Each row has a name. Each piece below is followed by the name of the row it came from, unless a question asks for something else. Each question is about the rows just above it.

Columns, left to right: R C H J K T Y X A
[-2.71 -1.17  4.20 -2.56  0.74  1.39  5.37 -3.64 -0.44] -> niv
[ 2.10  1.87  0.03  1.72 -5.44  3.18 -7.91  2.59 -0.82] -> Nema
[-5.91 -5.92  5.19 -5.53 -3.88 -2.46 -2.54 -6.13 -1.74] -> vibo
[-2.56  0.74  1.41  0.74 -3.64 -2.56 -0.44  5.37  1.39] -> gari
[ 4.84  5.55 -6.67  6.19  4.79 -3.43  5.66  3.10  3.13] -> saz
[ 1.35  2.49 -5.72  3.34 -8.72 -5.71 -5.68 -1.51  1.22] -> vamu
q: [-2.56  0.74  1.39  5.37 -3.64 -0.44]
niv
Which row holds [-2.56  0.74  1.39]?
niv

Columns, left to right: D W F G
[ 0.48 -1.59 -4.83 -0.18] = ribib
[-1.59  0.48 -3.93  2.80] = gok
[ 0.48 -1.59 -3.93 -8.71] = gari
[-3.93 -3.93] is in which column, read top down?
F
[-0.18  2.80] is in which column, read top down?
G
[ 0.48 -1.59 -4.83 -0.18] is in which row?
ribib
[ 0.48 -1.59 -3.93 -8.71] is in which row?
gari
Where do [ 0.48 -1.59 -3.93] appear?
gari

Columns, left to right: U B V N Q P M E L Z
[-1.69  1.76  2.47  1.27 -0.39  3.13  4.96  1.88 -3.86  1.88] = gok
[ 2.35 -1.18 -1.31 -0.62  0.41 -0.17 -0.78 -2.70  1.51 -1.77] = gari
[-0.89 -0.02  2.72  1.81 -1.96 -0.04  2.89  4.28 -2.82  3.66] = gaso
[ 3.02 -3.96  3.59  2.86 -3.65 -3.75  2.81  2.75 -3.07  6.17] = vamu
[-1.28  2.54 -2.55 -1.49  2.22  1.81 -3.05 -1.73  2.15 -4.00] = Nema
[ 1.59 -2.69  2.82  2.23 -2.99 -2.36  2.69  2.81 -2.49  4.94] = ribib
[ 2.69 -2.47 -1.99 -0.89  0.06 -2.41 -3.08 -3.17  2.69 -1.97] = Neb
[ 0.20 -0.38  3.59  2.22 -2.25  1.02  5.94  2.20 -3.98  3.45] = vibo
[ 3.45 -2.49 -1.41 -0.59 -0.27 -1.79 -1.44 -3.12  1.86 -1.55] = niv
[ 2.35 -1.18 -1.31 -0.62  0.41 -0.17 -0.78  2.69 -4.09  6.72] = fup
[ 1.30 -1.34 -3.00 -1.56  0.94 -2.63 -5.54 -2.34  4.29 -2.57] = ligop
[-3.83  3.93 -0.39 -0.66  1.96  3.52  0.27  0.62 -0.19 -0.95] = saz
Which column holds this, read top down? [-1.18 -0.02 -3.96  2.54 -2.69]
B
[ 2.22 -0.59 -0.62 -1.56] is in which column, read top down?
N
q: [ 2.69 -4.09  6.72]
fup
Which column holds this, read top down? [2.72 3.59]
V
The row with [ 2.35 -1.18 -1.31 -0.62  0.41 -0.17 -0.78 -2.70  1.51 -1.77] is
gari

Columns, left to right: zol mak lafu mukik noto kanev
[ 4.45  0.84 -3.96  1.36 -2.43 -3.84]  saz
[ 6.49  0.84 -3.96  1.36 -2.43 -3.84]  Neb
[-5.22 -2.20 -0.28 -1.68 -1.05  1.66]  vamu
[ 4.61 -2.18  3.91 -0.77  3.81 -5.26]  gok
[ 4.82 -0.37 -1.31  4.28  2.58  2.23]  fup
[-4.73  1.96  4.10  3.17  2.22 -0.18]  Nema
The row with [ 4.45  0.84 -3.96  1.36 -2.43 -3.84] is
saz
[ 6.49  0.84 -3.96  1.36 -2.43 -3.84] is in which row?
Neb
Which column holds [2.58 2.22] top down?
noto
[-1.68 -0.77  4.28] is in which column, read top down?
mukik

Columns, left to right: mip mafu relon Kes
[ 2.95  4.01  1.72 -6.68] -> gari
[1.13 2.66 3.66 1.73] -> ribib
[-3.02  3.17  1.46  1.01] -> ligop
[-4.70 -3.12  2.78  1.17] -> niv
[ 1.48 -6.65  0.49  4.06] -> saz
[1.29 1.59 2.41 3.69] -> gok
[2.78 1.50 1.48 2.74] -> Nema
[ 2.66  3.17 -3.12 -6.65  1.59  1.50] is in which column, read top down?
mafu
[4.06 3.69 2.74] is in which column, read top down?
Kes
Which column holds this, read top down? [-3.02 -4.70]
mip

Columns, left to right: kifoz nefo lek kikam Meza Parig kugen Dosus rab Zat
[-1.85 -1.12  0.52  1.57 -0.02  3.26 -6.16  0.00 -2.06  7.56]  saz
[-1.85 -1.12  0.25  0.02  0.12  0.04  0.01  7.11  0.14  0.27]  gok
[-1.85 -1.12  0.52  1.57 -0.02 -1.48 -2.05 -1.34 -8.20  0.05]  Neb
[-0.21 -0.07  0.20  0.33  0.24 -0.12 -0.23 -0.02  0.19  0.10]  Nema
[-0.07  0.05  0.25  0.02  0.12  0.04  0.01 -0.05  0.14  0.27]  niv
Which row holds [0.01 7.11]?
gok
q: [-1.85 -1.12  0.52  1.57 -0.02  3.26 -6.16  0.00 -2.06  7.56]
saz
q: [-1.85 -1.12  0.52  1.57 -0.02 -1.48 -2.05 -1.34 -8.20  0.05]
Neb
Which column holds [ 7.11 -1.34 -0.02] top down?
Dosus

Columns, left to right: fanak gofe Vonas Gos Telep ropi Bakoz fes Punir
[ 0.11  3.82 -2.27 -1.76 -4.21 -1.46 -0.12  4.08  3.97]  gari
[ 5.20  5.62 -2.27 -1.76 -0.31 -1.46 -0.12  4.08  3.97]  ribib
[ 5.20  5.62 -2.27 -1.76 -0.31  0.13  3.82  1.31  6.41]  vamu
Which row holds [0.13 3.82]?
vamu
q: [-1.76 -4.21 -1.46 -0.12  4.08  3.97]
gari

Columns, left to right: Nutor Zez zolip Leg
[ 4.84  3.83 -0.04 -0.03] : gaso
[ 4.62  4.60 -0.04 -0.04] : Nema
[-2.18  2.52 -0.18  0.26] : gari
[3.22 3.80 0.03 0.03] : gok
[ 6.77 -1.93 -0.15 -0.03] : vibo
[ 2.02  2.52 -0.18 -0.25] : saz
[-1.85 -3.05  0.02  0.03] : fup
q: [ 2.02  2.52 -0.18 -0.25]
saz
Which column holds [ 3.80 -1.93] top down?
Zez
The row with [3.80 0.03 0.03] is
gok
Which column holds [-0.04 -0.04 -0.18  0.03 -0.15 -0.18] top down?
zolip

Columns, left to right: mig bisu rikez bam
[ 3.41 -5.87  4.00 -3.08] = gaso
[ 4.34  2.25 -4.44  4.95] = gok
[ 3.41 -5.87 -1.69  4.20] = saz
[-5.90  4.00 -3.08 -0.40] = Nema
[ 4.34  2.25 -6.99 -3.64] = fup
Where do [-5.87  4.00 -3.08] appear?
gaso
q: [ 4.34  2.25 -4.44  4.95]
gok
Which column holds [-5.87  4.00] top down?
bisu

Columns, left to right: des Buna vepo ravo Nuzi
[-1.92 -1.31 -2.28  8.36 -5.07] -> niv
[-6.48 -0.70 -1.02  8.36 -2.28] -> ribib
[-1.31 -1.92  8.36 -2.28 -1.02] -> fup
q: [-2.28 -1.02]
fup
The row with [-1.02  8.36 -2.28] is
ribib
Which row holds [-6.48 -0.70 -1.02]?
ribib
q: [-1.31 -1.92  8.36 -2.28]
fup
The row with [-1.92 -1.31 -2.28  8.36] is
niv
Which row holds [-6.48 -0.70 -1.02  8.36]?
ribib

Columns, left to right: malo lobis keli kapuz Dor Buvo pem
[ 3.44  0.73 -2.54  1.00 -0.98 -0.86  1.64] -> vibo
[ 3.16  0.63  3.71  2.54  4.73 -4.66  6.26] -> ribib
[ 2.80  5.21  0.87  3.92  0.24  6.88 -4.11] -> gok
[ 1.27  1.51  1.89  5.09  1.22 -1.79 -0.28] -> Neb
[-1.44 -3.36 -2.14 -1.71 -1.50  0.63  4.08] -> gari
[-3.85 -1.27 -2.32 -1.42 -3.04  1.38 -0.10] -> saz
[ 0.33  0.18 -1.38  3.44 -1.77 -2.50  2.19] -> ligop
[ 4.39  1.19  0.76  2.36  1.85 -2.79  3.06] -> vamu
[-1.44 -3.36 -2.14 -1.71 -1.50 -5.73  4.08] -> fup
Which column holds this, read top down? [-2.54  3.71]
keli
Which column holds this, read top down? [ 2.80  1.27 -1.44 -3.85  0.33]
malo

Columns, left to right: sasa Tum lafe Badas
[2.42 2.59 0.07 0.09] -> vibo
[2.42 2.59 0.07 0.02] -> gari
[-5.29 -2.60  0.05 -0.17] -> ligop
Which column holds this, read top down? [0.07 0.07]
lafe
[2.59 2.59] is in which column, read top down?
Tum
Which column holds this, read top down? [ 2.59 -2.60]
Tum
Where do [-5.29 -2.60] appear?
ligop

Columns, left to right: foted Vitu Nuniv Daf lidif
[-0.35 -5.77 -2.62 -1.73 -4.19] -> fup
[ 0.35  1.13 -3.80 -1.07  0.73] -> vibo
[-5.57  1.45  6.30 -5.28 -4.25] -> niv
[ 0.73 -4.25] is in which column, read top down?
lidif
Which column holds [-4.19  0.73] top down?
lidif
[1.13 1.45] is in which column, read top down?
Vitu
Where do [ 1.45  6.30 -5.28 -4.25] appear?
niv

Columns, left to right: Fuda sim big kizi bered boma kikos tamu lig
[-0.40  0.94  1.38 -1.05 -1.15  1.17  0.39 -0.50 -3.12] = saz
[ 2.05 -0.82  1.28 -1.27  0.29 -0.38  2.42 -0.09  2.11] = gok
[ 0.68 -0.20  3.12 -1.29  1.21  0.18  0.11  1.25 -1.98] = Neb
[-2.16  1.04 -0.01 -2.15  1.46 -2.16  0.18 -0.54  2.35] = vibo
[ 2.83  0.76 -2.31 -3.54 -3.46 -0.29 -6.18 -1.61 -2.75] = ligop
[ 3.14 -1.79  2.62 -1.28  2.43 -1.27 -0.40  2.83 -0.75] = vamu
[ 1.04  1.46 -0.01 -2.15 -2.16 -1.19  1.15  0.60 -2.20] = gari
[ 0.91  4.19  1.84  5.02  4.83  4.96 -1.48  1.17  6.08] = gaso
[ 3.21  5.41  1.64  2.32 -0.32  1.17 -4.58  0.55  1.50] = ribib
[-0.29 -3.96 -0.09 -3.20  3.10  0.82 -0.08 -2.63  0.24] = niv
[ 0.11 -0.51  0.02  2.32 -3.64 -3.04  2.98 -1.08  3.19] = Nema
[ 4.08  4.10 -0.99  0.88  0.23 -0.27  3.99 -0.90 -0.66] = fup
The row with [-0.29 -3.96 -0.09 -3.20  3.10  0.82 -0.08] is
niv
[ 2.83  3.14  1.04  0.91  3.21 -0.29  0.11  4.08] is in which column, read top down?
Fuda
q: [-3.64 -3.04  2.98 -1.08]
Nema
[ 4.08  4.10 -0.99] is in which row?
fup
Which column holds [ 3.10 -3.64] top down?
bered
q: [ 1.04  1.46 -0.01 -2.15 -2.16]
gari

Columns, left to right: naso Rem laram Vuz veme nuge Rula Vil Sutos tege
[-8.25  0.23  1.18  0.89  1.95 -4.46 -2.65  2.83 -3.31 -2.08] = saz
[-0.08 -3.01  4.83 -3.31 -1.84 -3.87 -1.91  2.38 -0.56 -2.88] = Neb
[-2.20  3.17 -5.49  4.27  0.57 -0.36 -1.25 -2.41 -1.10  3.70] = gok
[ 0.64 -2.63  3.71 -3.90 -1.93 -4.70 -2.12  3.32 -0.49 -2.41] = niv
[-0.67 -1.77 -5.58  2.73 -0.32  0.97 -0.78 -1.71  0.26  2.81] = fup
[ 4.04 -1.54 -5.66 -1.50 -2.16  4.13  2.12 -2.34  2.29  2.25] = Nema
[-0.11  0.38  3.39 -1.72 -2.12 -2.04 -0.79 -0.07 -0.65 -0.80] = gaso
[-7.36  2.58 -0.61  1.55  2.16 -5.02 -2.88  2.55 -3.42 -0.71] = vibo
[ 0.96  0.81 -0.67  4.99  0.81 -2.66 -3.86 -3.24 -0.68  1.25] = ribib
[-8.26  2.34 -3.08  2.17  2.11  1.16  0.49 -0.75 -2.38  0.05] = gari
[ 0.97  4.13 -2.04 -5.02] is in which column, read top down?
nuge
q: [-7.36  2.58 -0.61  1.55  2.16 -5.02 -2.88  2.55]
vibo
Which column holds [-2.12 -0.78  2.12 -0.79 -2.88] top down?
Rula
Which column holds [-8.25 -0.08 -2.20  0.64 -0.67  4.04] top down?
naso

Columns, left to right: gem poveg memip lus loko
[-4.06  3.16  5.60  0.63  2.08] : gari
[-5.49  7.21  5.60  0.63  6.24] : Neb
[-4.03  3.92  3.51 -1.07  2.35] : gaso
[ 0.63 -1.07] is in which column, read top down?
lus
The row with [-4.03  3.92  3.51 -1.07] is
gaso
Which row holds [-5.49  7.21  5.60  0.63  6.24]?
Neb

